Rotation paths and how fast each direction turns (degrees each step):
Each turn is a multiple of 5 degrees from 10 to 175, or 0.
Each row of a path follows its step; steps can be skipped.
Rotation 1:
step 0: [-10 -32 -14  35 -44  -2   9   9 -10   7   7  -2  -4  34   1 -24  -5  44
  14 -17 -34   0  58  20   8   3   2   3 -17  -5  -6   2 -26  -3 -40  36
  17  35  14  -8  -8  11 -15  -6 -21  17 -19 -18  -2  13 -19 -12]
step 1: [-21   5  10  18   2 -35 -16  -2  18  45   4 -57  -2  22  37  -7   5 -26
 -19 -26 -28  24  -6 -10  -7  -1  19   0   8 -11  -3 -16  22 -30  -1 -10
 -34  -5  32   6 -15  12  19  -1 -16 -15  22  29   1 -30  22 -21]
step 2: [-34  13   5  -7  -3  43 -35 -13  25 -15  -7 -20 -10 -22 -15   8 -11   3
 -21  28  38   8 -14  22  -8 -21   7   1  32  16 -16  -8  30  -4  -2 -14
 -10 -27 -26   3 -11  25 -16  41  -3 -44 -29 -14 -25  21 -11 -14]
step 3: [  2   0  23 -10 -19   6  -1  16  -3 -22 -46  39  17  -9  -6 -15 -29   1
   0  21  -9  29   4  26  37  63 -33   6 -10 -23 -20  22 -29  -5  10  13
 -17   1 -15  20  19  20   2   6  42  12  -9  -8  16  -4  -2  -1]
step 4: [ 16  -6  -8  23   4 -38  19 -39  12  -3   8  20 -29  -1   0 -16  17 -14
  -9   3   9 -17  -7 -27  -5  27   2  22  -6  11  23  14  -7  -5  18 -16
 -55  -5  37  13 -10 -63 -26 -41  19  -3  -1  -8   5   3   9  12]
step 5: [ -5   4 -23  34  19   2  19  -4 -29 -44 -18   1  -1   6  42  18   8   8
   4 -15  10 -18 -10  39   7 -26  16 -33 -11  38  15  10   5  -4  13  -3
  40 -37  -9   5 -21 -23  15  -3 -52  -8 -19 -13   5   5  -8   2]
step 6: [ -5   7  -4  18  18   7  -4  41 -18  27   7  23  17   7 -11  49   6 -37
   7   4 -17 -16 -53  -8  -6  -5 -13  -4  -6 -25  -6 -21  -6   0   7  35
  21  -6 -41   0 -14  30  14   3  24  12  23   0  -5 -36  35  10]
step 7: [ 38 -17   5 -12  10  25  -9 -20  25   6  54   9 -11  12  -1 -12  17   2
   5   6  15  -8  42 -50  20 -15   4  38  10  -4 -11   1   1  32  13  28
  19  -2 -13 -15  -7  10  -6  -4  37  14 -31   8 -45  18  -6   3]
step 8: [ 14 -11  13 -18   3  -9  19   3   3 -43  -7 -40  -5  16  12 -42   7 -13
  12 -26 -34  -2  11  24 -25   7 -33  -2  22 -15   1  38  -2   5   5 -17
  31  37  24  -8  22  -6  38  15 -17  25   3  24  -1  19 -11 -24]
step 9: [ -5   6  -7  30  16 -16  -5  27  -5   5  10  -7 -21 -26 -45  -6 -13  16
 -45   6  13 -15 -21  17 -41 -35  30 -27  10   1  -9 -10  -1   7 -31 -33
 -25  38  26  12  21  19   8 -19   9 -12  28   3  -1 -20  24  -6]
Speeds:
[ -3  12  -6   0 -11  -5  -1   0  -3   1   9  -3   1   7   2   2  10   5
  -4  -3 -11  -4  -5  -2   7  -6  10  -3  -4  -9   6  -2  -5 -10   5   9
   3  -3  -5   4   5  -1  -3   5   0 -11  -2   0  -2   2  -1   5] -> 70
[  4  -1   4  -1   6   1   3  -2   8  -7  -5  -3   9  -3   9  -2   6   6
  -4  -3   0  14   6  -4   4   5   2  -3 -13   0  -8   0  -6   5   7   3
   6  -1  -3   3   7   2   8  -1  -7  -7   0   6   6 -10   7  -2] -> 155
[  3  -1 -14   6   4   2  -4  -4   6   2   0 -12   0  -6  -1   4   4  -4
  -8   9   8  -4   3  -9  -8   2  -4   1   0   0   5  -6  -9   4   2   0
  -2   9   1   7   1   3 -10   1  -2  -7   1  -4  -5   3   6   9] -> 145
[ -9  -1   9   7  -7  -7  10  -3  -2  -1   6  -2  -5  -2  -5  -2   8 -11
  -6   2  -2   5   9   5  10  -2  -9   1   0  -2   2   0  -3   6   4  -1
   5  10  10  -3   1  -7   1  -7  -3  -2  -1  -5   4   1  -8   3] -> 90
[  5  -5   4   3   1   2   1   3 -10  -9  -4  -9   5   9  -5   1  -1   5
   3   3  -3  -3   1  -1  -2 -12   1  13  -4  -2  -1 -10   1   9   8   1
  -2  -3  -3   4  -4 -10  10   2   5   5   7  -1  -1   1   1  10] -> 40
[ 11  -2   1  -5   1   2  10   0  -1   7   1  -7  -8  -3   4   1   3  -2
  -1   0  -1   9  -2  -9  11   4   9  11   6   5   8   0   3  -2   3  -7
   2 -10  11  -5  -6  -1   0   3  -1  -5   0   5  -2   9   7   0] -> 120
[  5   5  -1   1  -2   0   4 -11  -4  -9   2   1   9   7   0   8  -1  -2
  -1 -13  -3  -7   4   1   2   4  -8  10  -5  -2  -4  -7  -2   3  -5  -3
  -6  -2   3  -5   3   9  -9 -10   1  -6   3   5  -2   8   0 -10] -> 100
